Each row has a name. Each piece below is followed by the name of the row it came from, unless a question asks for something else. Each question is about the rows just above it. Places in a row count from 0.

D: [ 13.3   8.3 -12.3 -59.7  28.0 -13.5   9.1   4.4   7.2  40.0  38.7  13.5
   5.3  22.8   3.8  27.5   0.8  -3.1  -1.2   0.2  -3.2  -7.2  -3.6   3.6
  13.1  16.2 -33.8 -12.4  17.8  -4.6  -1.6 -16.9  -2.8  -3.5  -0.9   0.5]
K: [-10.3  -1.2  10.7 -22.3  -3.4   0.0  -7.4  -2.0  10.6   0.1   0.6   0.2
  -2.9  16.2  16.1   9.1  -1.5   1.1 -12.2  -0.6  -4.6  24.5  -6.3 -14.7
  16.3  -4.1  -3.7  -1.0   1.8  23.5  -4.7  -3.4 -15.8  10.8   1.1   0.6]
W: [  8.2  12.9   1.2 -75.8  -2.8   2.3  -2.1   3.9   9.0  18.2   3.8   0.5
   4.5   9.2  15.4  12.7  -9.2 -16.8 -24.6  16.7  -6.5   3.7   5.7 -10.7
  -9.6  -1.6 -24.3   3.3  15.0   5.5 -28.8 -26.6  -1.4   4.4   0.8   3.1]
A: [ 14.6 -14.7 -13.5  40.1  -2.5   3.4   7.1  -0.3  -6.3  -8.3  -2.2  -6.8
  22.1   3.6  18.6  -4.1  -1.7  13.0 -26.6   4.6  -8.3  14.3 -11.9  -4.2
   5.0  -9.9  22.2   5.9  -6.7   1.8  -6.0 -13.1  -2.9   1.0  -0.4 -21.4]
F: [ 29.4   5.8  25.2 -87.0 -10.3  -4.3   0.5   4.3 -31.4 -33.3 -15.8   9.0
   4.3  14.6  11.8  16.3  -6.0  -5.5  -6.5 -10.6 -10.1 -12.7  -2.9   0.9
  -8.2   6.2  -5.6   6.1   9.5   2.6   9.9   2.7   1.8   0.0   5.6   7.2]
Z: [ -1.7 -29.9   3.5  50.2   9.8  -8.7 -10.3   2.2  -4.2  21.2  -6.5 -24.3
  10.4   9.0  25.1  27.4  -0.6   0.9 -15.3 -22.3  -8.4  16.7  -9.7   9.6
  -7.7  -7.3  18.7 -20.4 -11.7 -14.8 -10.5  -4.7   3.7   0.7   4.1  14.5]
V: [  8.5  17.2  -2.1  29.1   3.0  13.2  11.2  -7.7  28.3  78.5 -18.5  14.8
   0.2  -6.6 -14.5  20.2   0.6  23.5  -4.3  -3.6  -0.5   0.5   1.9   2.2
  -4.7 -13.3  -2.6  16.8  14.2   5.6   3.4  16.6  -3.8  12.2  -5.7  -9.1]
Y: [-10.3  -1.2  10.7 -22.3  -3.4   0.0  -7.4  -2.0  10.6   0.1   0.6   0.2
  -2.9  16.2  16.1   9.1  -1.5   1.1 -12.2  -0.6  -4.6   6.1  -6.3 -14.7
  16.3  -4.1  -3.7  -1.0   1.8  23.5  -4.7  -3.4 -15.8  10.8   1.1   0.6]
R: [ 41.4   8.4 -20.5 -56.1 -10.3   6.6   0.3  -3.8 -28.0   9.4   1.9 -10.9
   8.6  14.4   3.5   6.6   6.9   5.6   8.5   6.7   5.2 -20.3   7.7  -4.2
   0.7  -2.9  -8.6  10.1  17.2   9.7  -0.7  17.9   4.5   0.4  -2.5   2.8]
How many times does F hold [1.8]? | 1
Does one of the named rows hold [  4.3   0.5  -4.3 -10.3] side by side, in this order? | no

E: [  8.6 -19.8   8.2 -14.6 -35.2  23.3 -10.4  36.9]
P: [  8.6 -16.2   5.2 -14.3 -51.1  25.5 -13.1  29.3]
J: [ 11.2 -12.8   7.3 -10.3 -67.4  35.1   7.3  28.1]
[-10.4] is at row and place | E, 6
Times [7.3] occurs in J: | 2
Does one of the named rows hold [-35.2  23.3 -10.4] side by side, in this order? | yes

G: [ 51.6  39.3  -6.7 -22.3 -45.4 -52.1 -15.6]
Q: [ 15.7  39.3  -6.7 -22.3 -45.4 -52.1  37.5]
U: [ -8.2  51.8 -81.6 -32.5  -8.2  -5.2  -8.2]
S: [-22.3  39.3  -6.7 -22.3 -45.4  23.0 -86.5]
X: [-44.1  76.8  30.7   8.3  -3.0  -5.2 -51.0]
N: [ 51.6  -8.1  -6.7 -22.3 -45.4 -45.3  37.5]
Row and place of [-44.1] in the named rows: | X, 0
Among the named rows, does one hold [ 51.5  39.3  -6.7 -22.3] next to each other, in this order? | no
Among the named rows, does one hold [-22.4 -45.4] next to each other, in this order? | no
Times [-45.4] occurs in S: | 1
How many times does U hold [-8.2]? | 3

Dasu: [ 22.9 -19.8 -41.2 -15.3  49.4]
pekil: [ 12.2  33.2  34.3   3.5 -47.3]
Figap: [ 52.0  52.7 -16.5  40.1  35.3]
rap: [-13.3  35.2 -38.9  49.9 -30.9]
Susab: [-56.0  16.3  55.3  48.8 -36.0]
Netar: [ 49.1  45.0  49.0  15.0 -59.3]
fopi: [ 16.4 -56.0  17.7 -64.6  58.5]
bop: [-7.6 -7.6 23.2 -7.6 49.5]
Does one of the named rows hold [ 52.0  52.7 -16.5  40.1] side by side, in this order? | yes
Times [-7.6] occurs in bop: | 3
Is [ 16.4 -56.0  17.7 -64.6  58.5] printed in one of the named rows, side by side and in this order? | yes
Row and place of [35.3] in the named rows: | Figap, 4
Does one of the named rows hold [45.0 49.0 14.9] side by side, in this order? | no
Is [ 35.2 -38.9] printed in one of the named rows, side by side and in this order? | yes
[35.2] is at row and place | rap, 1

tipo: [ 18.5  -6.9 -16.2  24.6]
bibi: [ 39.5  14.0 -26.7  42.4]
Kopep: [74.4 65.6 23.6 57.7]
modir: [ -7.7  23.1  23.0 -19.8]
fef: [ -8.9  15.3  19.5 -17.2]
vuvi: [ 18.8  18.8 -26.3  18.8]
vap: [ 53.2  23.7 -30.0  51.3]
ror: [ 60.7  36.4 -31.3  56.6]
How many times does vuvi hold [18.8]? | 3
Where in the named rows is [23.7]? | vap, 1
[-19.8] is at row and place | modir, 3

M: [ 55.8 -52.5  -7.7  -7.8 -26.3  -7.7  -7.7]
L: [-11.5  -9.5 -15.0  22.8  -7.7  53.6  -5.8]
T: [ 55.8 -52.5  31.6 -39.8 -68.0  46.0  -7.7]
C: [-25.2  -4.8 -46.0  43.4   5.4  89.9   5.2]
Where in the named rows is [53.6]? | L, 5
Count of [-7.7] in M: | 3

vam: [-32.7  84.2 -44.1 -22.9]
dison: [  2.1  67.6 -37.0 -24.2]
zumu: [ -6.0  85.6 -10.3 -10.4]
zemom: [-80.2  50.7   6.9  25.1]
Where in the named rows is [-24.2]? | dison, 3
Times [-10.4] occurs in zumu: | 1
Is [-80.2  50.7   6.9] printed in one of the named rows, side by side and in this order? | yes
Is [-24.2 -37.0  67.6   2.1] printed in one of the named rows, side by side and in this order? | no

